128 stands for zero in the data rows.
Here are some points:
[089, 129, 076, 174, 178, 255, 233, 116, 134, 126, 206, 080, 066, 162, 102, 162, 164, 160, 112]
[114, 125, 149, 139, 126, 067, 076, 122, 137, 152, 084, 125, 142, 121, 134, 092, 136, 098, 132]
[168, 160, 112, 118, 142, 237, 162, 150, 137, 068, 202, 085, 138, 131, 096, 209, 137, 162, 110]
[187, 164, 193, 138, 019, 103, 137, 186, 097, 128, 000, 191, 162, 091, 059, 144, 147, 157, 152]
[058, 095, 174, 152, 173, 000, 046, 072, 157, 205, 130, 144, 127, 154, 173, 046, 132, 068, 149]
[192, 179, 154, 105, 057, 195, 154, 166, 075, 117, 024, 194, 156, 100, 074, 175, 125, 146, 127]
[060, 117, 103, 188, 160, 113, 113, 120, 149, 177, 168, 112, 089, 145, 133, 114, 140, 104, 109]
[154, 171, 099, 100, 116, 151, 127, 135, 097, 065, 129, 123, 119, 124, 140, 134, 115, 144, 138]
[154, 127, 106, 142, 108, 210, 186, 178, 107, 103, 102, 104, 130, 144, 079, 194, 151, 156, 112]
[133, 136, 097, 117, 129, 202, 170, 136, 120, 081, 127, 105, 105, 128, 133, 095, 109, 135, 152]
[160, 157, 150, 167, 083, 207, 210, 157, 101, 121, 071, 154, 129, 148, 057, 191, 152, 162, 129]
[151, 135, 093, 138, 126, 194, 134, 129, 105, 080, 121, 092, 092, 076, 135, 154, 121, 140, 129]
[084, 119, 105, 121, 168, 145, 152, 112, 111, 125, 134, 099, 063, 115, 152, 089, 113, 129, 144]
[128, 119, 102, 121, 133, 131, 106, 109, 113, 093, 140, 077, 090, 107, 157, 137, 121, 116, 120]
[128, 125, 138, 096, 128, 083, 095, 142, 155, 112, 130, 116, 143, 137, 157, 102, 131, 124, 127]
[162, 172, 124, 120, 124, 212, 150, 154, 125, 070, 165, 101, 136, 124, 078, 220, 150, 165, 098]
[084, 119, 159, 145, 146, 096, 117, 105, 114, 166, 117, 138, 102, 157, 138, 099, 155, 099, 151]
[044, 080, 091, 168, 201, 081, 081, 080, 176, 181, 229, 076, 085, 156, 166, 098, 120, 090, 101]
[122, 109, 160, 120, 162, 075, 091, 100, 166, 140, 163, 118, 155, 161, 135, 099, 131, 109, 128]
[071, 094, 121, 100, 193, 017, 021, 089, 188, 151, 213, 099, 143, 100, 191, 072, 115, 087, 122]
[140, 134, 122, 137, 094, 103, 088, 118, 087, 115, 120, 132, 136, 095, 160, 126, 140, 127, 125]
[131, 102, 172, 124, 100, 020, 066, 102, 147, 139, 075, 161, 173, 104, 133, 072, 102, 077, 135]
[145, 107, 123, 137, 145, 146, 136, 116, 176, 149, 180, 117, 143, 120, 138, 131, 152, 125, 102]
[103, 121, 146, 097, 138, 079, 127, 115, 118, 122, 136, 146, 156, 176, 135, 109, 116, 124, 153]
[093, 121, 064, 157, 150, 187, 174, 097, 167, 152, 187, 094, 101, 100, 183, 097, 108, 114, 127]
[158, 131, 171, 122, 065, 075, 085, 140, 079, 125, 043, 169, 131, 094, 116, 120, 135, 128, 127]
[114, 138, 121, 167, 124, 140, 139, 124, 126, 148, 159, 130, 127, 142, 122, 159, 141, 129, 121]
[139, 139, 172, 087, 112, 128, 145, 149, 100, 086, 072, 152, 160, 145, 099, 129, 127, 142, 171]
[152, 129, 086, 146, 113, 196, 140, 125, 116, 079, 121, 120, 092, 077, 125, 159, 116, 140, 106]
40 more points follow, each with its number after it:
[177, 143, 129, 182, 098, 242, 252, 158, 077, 114, 093, 120, 113, 135, 046, 175, 175, 170, 109] 0
[181, 135, 136, 104, 077, 164, 177, 159, 136, 099, 086, 139, 141, 111, 092, 144, 123, 162, 149] 1
[154, 138, 184, 094, 098, 084, 083, 129, 102, 114, 091, 155, 184, 138, 089, 129, 123, 138, 144] 2
[116, 117, 081, 129, 147, 175, 159, 115, 101, 109, 138, 114, 056, 111, 143, 104, 109, 136, 135] 3
[109, 116, 103, 091, 165, 135, 147, 160, 154, 135, 140, 104, 107, 139, 166, 116, 116, 117, 124] 4
[142, 106, 113, 181, 129, 193, 179, 131, 096, 128, 128, 106, 115, 124, 114, 124, 158, 149, 114] 5
[083, 120, 131, 131, 146, 042, 032, 081, 168, 207, 168, 150, 147, 104, 189, 092, 142, 078, 101] 6
[144, 113, 150, 129, 107, 080, 096, 111, 086, 118, 091, 139, 117, 082, 142, 106, 132, 129, 130] 7
[156, 133, 160, 107, 064, 104, 083, 142, 100, 104, 060, 165, 125, 083, 096, 149, 160, 114, 138] 8
[132, 140, 151, 131, 071, 133, 160, 192, 098, 134, 016, 173, 139, 110, 069, 153, 116, 141, 156] 9
[164, 124, 212, 127, 065, 076, 125, 170, 114, 166, 021, 203, 190, 150, 076, 114, 164, 139, 138] 10
[160, 143, 147, 127, 067, 100, 101, 148, 093, 111, 010, 173, 135, 068, 111, 137, 125, 130, 147] 11
[111, 143, 140, 143, 115, 125, 129, 126, 108, 168, 095, 148, 121, 116, 109, 122, 132, 114, 133] 12
[163, 167, 205, 091, 082, 091, 066, 174, 106, 110, 064, 183, 198, 123, 075, 179, 131, 138, 138] 13
[099, 133, 117, 095, 170, 101, 123, 111, 142, 104, 174, 104, 136, 137, 159, 113, 100, 106, 136] 14
[164, 136, 152, 142, 114, 086, 127, 117, 119, 146, 113, 172, 169, 162, 142, 104, 127, 132, 128] 15
[136, 115, 077, 162, 170, 203, 197, 101, 141, 128, 246, 071, 129, 160, 131, 148, 152, 147, 099] 16
[129, 136, 123, 122, 147, 147, 138, 130, 157, 147, 148, 111, 121, 138, 098, 168, 157, 130, 123] 17
[109, 140, 118, 100, 157, 044, 048, 125, 148, 129, 156, 098, 130, 142, 187, 090, 124, 100, 123] 18
[123, 121, 113, 148, 141, 143, 101, 102, 145, 184, 131, 135, 114, 085, 189, 072, 122, 105, 120] 19
[179, 155, 134, 134, 067, 190, 150, 143, 094, 086, 079, 151, 149, 082, 081, 180, 141, 156, 110] 20
[115, 115, 146, 153, 114, 085, 112, 139, 127, 144, 094, 139, 117, 114, 109, 149, 143, 110, 123] 21
[188, 114, 175, 089, 057, 125, 138, 161, 108, 112, 071, 198, 160, 113, 124, 113, 090, 159, 144] 22
[140, 151, 074, 136, 185, 233, 196, 106, 122, 087, 241, 051, 088, 148, 149, 142, 081, 146, 129] 23
[159, 119, 184, 129, 054, 131, 154, 137, 093, 144, 025, 199, 170, 137, 081, 120, 127, 145, 164] 24
[117, 129, 098, 139, 160, 197, 180, 116, 145, 120, 192, 089, 093, 143, 114, 142, 122, 139, 128] 25
[162, 130, 072, 144, 137, 216, 166, 124, 107, 071, 144, 070, 078, 103, 121, 142, 137, 156, 112] 26
[124, 127, 106, 142, 135, 129, 108, 118, 120, 112, 156, 119, 112, 087, 134, 145, 122, 116, 117] 27
[129, 113, 092, 122, 167, 132, 136, 121, 124, 075, 188, 079, 110, 157, 150, 130, 114, 146, 117] 28
[105, 132, 051, 127, 165, 211, 194, 141, 175, 114, 183, 089, 088, 137, 152, 171, 124, 139, 101] 29
[146, 097, 096, 157, 169, 133, 133, 120, 142, 142, 204, 110, 125, 156, 156, 127, 123, 120, 110] 30
[132, 136, 125, 139, 105, 105, 108, 135, 097, 116, 077, 149, 123, 070, 120, 140, 127, 129, 137] 31
[180, 181, 153, 093, 057, 135, 111, 122, 123, 122, 047, 164, 163, 066, 116, 116, 109, 141, 165] 32
[112, 120, 197, 176, 062, 034, 123, 126, 102, 203, 027, 201, 149, 151, 080, 089, 133, 121, 136] 33
[187, 145, 156, 150, 004, 223, 221, 185, 051, 127, 000, 216, 126, 137, 027, 187, 169, 188, 136] 34
[140, 082, 141, 161, 090, 067, 119, 151, 088, 095, 083, 133, 109, 137, 102, 113, 117, 130, 112] 35
[137, 118, 148, 115, 113, 104, 121, 126, 139, 136, 087, 137, 168, 115, 110, 124, 134, 127, 117] 36
[161, 150, 156, 096, 101, 111, 083, 135, 113, 099, 128, 131, 177, 121, 106, 173, 140, 143, 120] 37
[200, 169, 159, 128, 070, 199, 204, 161, 045, 070, 035, 161, 145, 131, 067, 151, 121, 169, 141] 38
[092, 120, 111, 128, 174, 107, 050, 075, 216, 202, 205, 121, 141, 102, 169, 122, 156, 089, 110] 39
Which of these numbered points is nearest to each point below, ignoring the 2 directions in which the first points spread most? Its number follows each.
[114, 127, 075, 114, 183, 188, 091, 124, 169, 109, 242, 058, 108, 107, 156, 173, 137, 110, 101] > 37
[112, 107, 056, 126, 176, 216, 197, 115, 093, 105, 171, 094, 039, 111, 155, 119, 119, 152, 124] > 3
[204, 164, 146, 137, 048, 221, 198, 179, 041, 091, 000, 188, 117, 074, 054, 171, 131, 183, 139] > 3
[118, 067, 049, 166, 189, 182, 195, 106, 127, 052, 255, 026, 053, 135, 120, 159, 148, 149, 077] > 35
[150, 150, 171, 098, 094, 110, 123, 147, 106, 107, 069, 151, 131, 120, 125, 115, 105, 142, 161] > 25
[096, 127, 129, 159, 110, 158, 160, 139, 135, 139, 114, 122, 104, 127, 084, 185, 158, 134, 116] > 21
[123, 116, 102, 140, 150, 131, 111, 112, 107, 109, 143, 112, 091, 097, 154, 117, 144, 112, 119] > 7
[096, 115, 124, 157, 111, 094, 106, 135, 124, 157, 087, 151, 117, 124, 114, 155, 148, 133, 125] > 21
[162, 135, 164, 105, 099, 128, 130, 142, 097, 095, 104, 158, 174, 124, 069, 176, 146, 164, 141] > 2
[072, 129, 123, 136, 173, 089, 065, 087, 208, 197, 193, 102, 145, 132, 165, 113, 159, 074, 116] > 39
[142, 114, 125, 136, 157, 131, 156, 130, 171, 130, 186, 087, 143, 162, 117, 128, 134, 141, 122] > 16
[146, 179, 142, 083, 073, 133, 088, 135, 146, 138, 066, 173, 149, 053, 144, 097, 104, 131, 177] > 32
[118, 118, 154, 113, 102, 000, 012, 103, 116, 161, 065, 160, 130, 085, 177, 052, 110, 076, 146] > 11
[152, 124, 217, 134, 069, 071, 117, 168, 119, 152, 052, 192, 195, 166, 083, 100, 143, 157, 153] > 10
[182, 152, 175, 100, 063, 136, 103, 113, 132, 135, 033, 172, 152, 063, 130, 112, 095, 128, 168] > 32
[159, 110, 164, 167, 109, 080, 149, 124, 084, 140, 109, 163, 139, 180, 113, 100, 137, 137, 104] > 15
[106, 139, 186, 118, 110, 000, 051, 110, 126, 156, 100, 163, 155, 147, 123, 094, 121, 082, 155] > 25
[185, 150, 189, 120, 083, 026, 073, 136, 083, 085, 037, 192, 173, 124, 082, 090, 123, 142, 165] > 28
[097, 131, 137, 124, 100, 135, 150, 144, 124, 150, 077, 158, 104, 117, 124, 151, 125, 142, 145] > 9
[086, 078, 135, 163, 195, 000, 048, 086, 140, 170, 204, 111, 140, 164, 204, 048, 109, 085, 101] > 30
[136, 133, 114, 117, 140, 085, 076, 095, 127, 099, 122, 115, 140, 093, 161, 087, 108, 106, 155] > 26
[141, 124, 103, 164, 158, 188, 191, 099, 142, 111, 220, 088, 136, 169, 129, 138, 129, 144, 117] > 16
[123, 070, 059, 151, 151, 157, 148, 127, 135, 054, 203, 048, 066, 125, 127, 138, 123, 149, 085] > 35
[141, 126, 088, 142, 134, 199, 158, 124, 139, 088, 168, 075, 123, 097, 120, 160, 137, 129, 109] > 20
[136, 127, 210, 108, 095, 000, 024, 123, 110, 186, 075, 213, 210, 113, 141, 090, 135, 093, 142] > 6
[153, 144, 096, 159, 097, 255, 204, 122, 116, 139, 093, 162, 115, 085, 126, 140, 150, 156, 129] > 19
[150, 137, 135, 114, 117, 087, 100, 119, 104, 078, 085, 152, 129, 107, 134, 076, 116, 124, 177] > 26
[106, 141, 134, 126, 158, 130, 132, 146, 107, 133, 126, 101, 108, 154, 125, 145, 140, 143, 143] > 25
[166, 169, 174, 132, 056, 111, 107, 143, 087, 098, 063, 172, 165, 103, 097, 170, 140, 133, 114] > 20
[089, 126, 094, 121, 154, 118, 056, 102, 137, 114, 218, 061, 119, 106, 154, 143, 125, 101, 083] > 37
[177, 162, 186, 113, 035, 123, 114, 172, 067, 092, 000, 217, 143, 076, 081, 137, 131, 151, 156] > 31
[123, 107, 103, 167, 158, 146, 144, 099, 120, 164, 141, 112, 105, 132, 132, 114, 151, 124, 119] > 5
[183, 127, 125, 094, 095, 218, 198, 165, 121, 081, 112, 167, 136, 112, 129, 154, 110, 184, 127] > 22
[177, 138, 127, 139, 070, 255, 255, 165, 098, 113, 074, 153, 131, 130, 046, 186, 158, 187, 142] > 24
[135, 133, 119, 133, 129, 171, 160, 122, 153, 130, 153, 108, 121, 115, 125, 118, 139, 112, 133] > 25
[112, 139, 150, 134, 097, 100, 096, 112, 175, 186, 122, 162, 154, 115, 153, 117, 143, 084, 122] > 6
[120, 148, 101, 131, 141, 132, 083, 108, 140, 112, 191, 099, 107, 105, 158, 172, 130, 111, 106] > 27
[071, 098, 161, 092, 161, 000, 002, 107, 152, 171, 120, 134, 132, 129, 159, 078, 122, 085, 138] > 8
[170, 150, 153, 142, 085, 163, 182, 128, 072, 086, 078, 156, 145, 164, 088, 120, 107, 154, 149] > 38
[127, 141, 131, 129, 096, 140, 148, 165, 106, 121, 063, 153, 124, 113, 100, 163, 128, 150, 132] > 9
[166, 126, 164, 140, 098, 197, 184, 153, 129, 118, 094, 149, 153, 178, 058, 164, 168, 173, 144] > 10
[103, 094, 106, 122, 197, 135, 101, 095, 201, 126, 240, 063, 122, 160, 158, 116, 132, 113, 114] > 2
[144, 141, 098, 130, 135, 159, 140, 108, 137, 124, 166, 103, 110, 103, 157, 122, 104, 123, 131] > 32
[106, 101, 078, 181, 141, 207, 177, 125, 140, 132, 170, 103, 095, 103, 109, 181, 160, 125, 103] > 21
[149, 140, 133, 133, 096, 145, 114, 133, 111, 092, 082, 136, 116, 074, 119, 126, 118, 135, 137] > 11
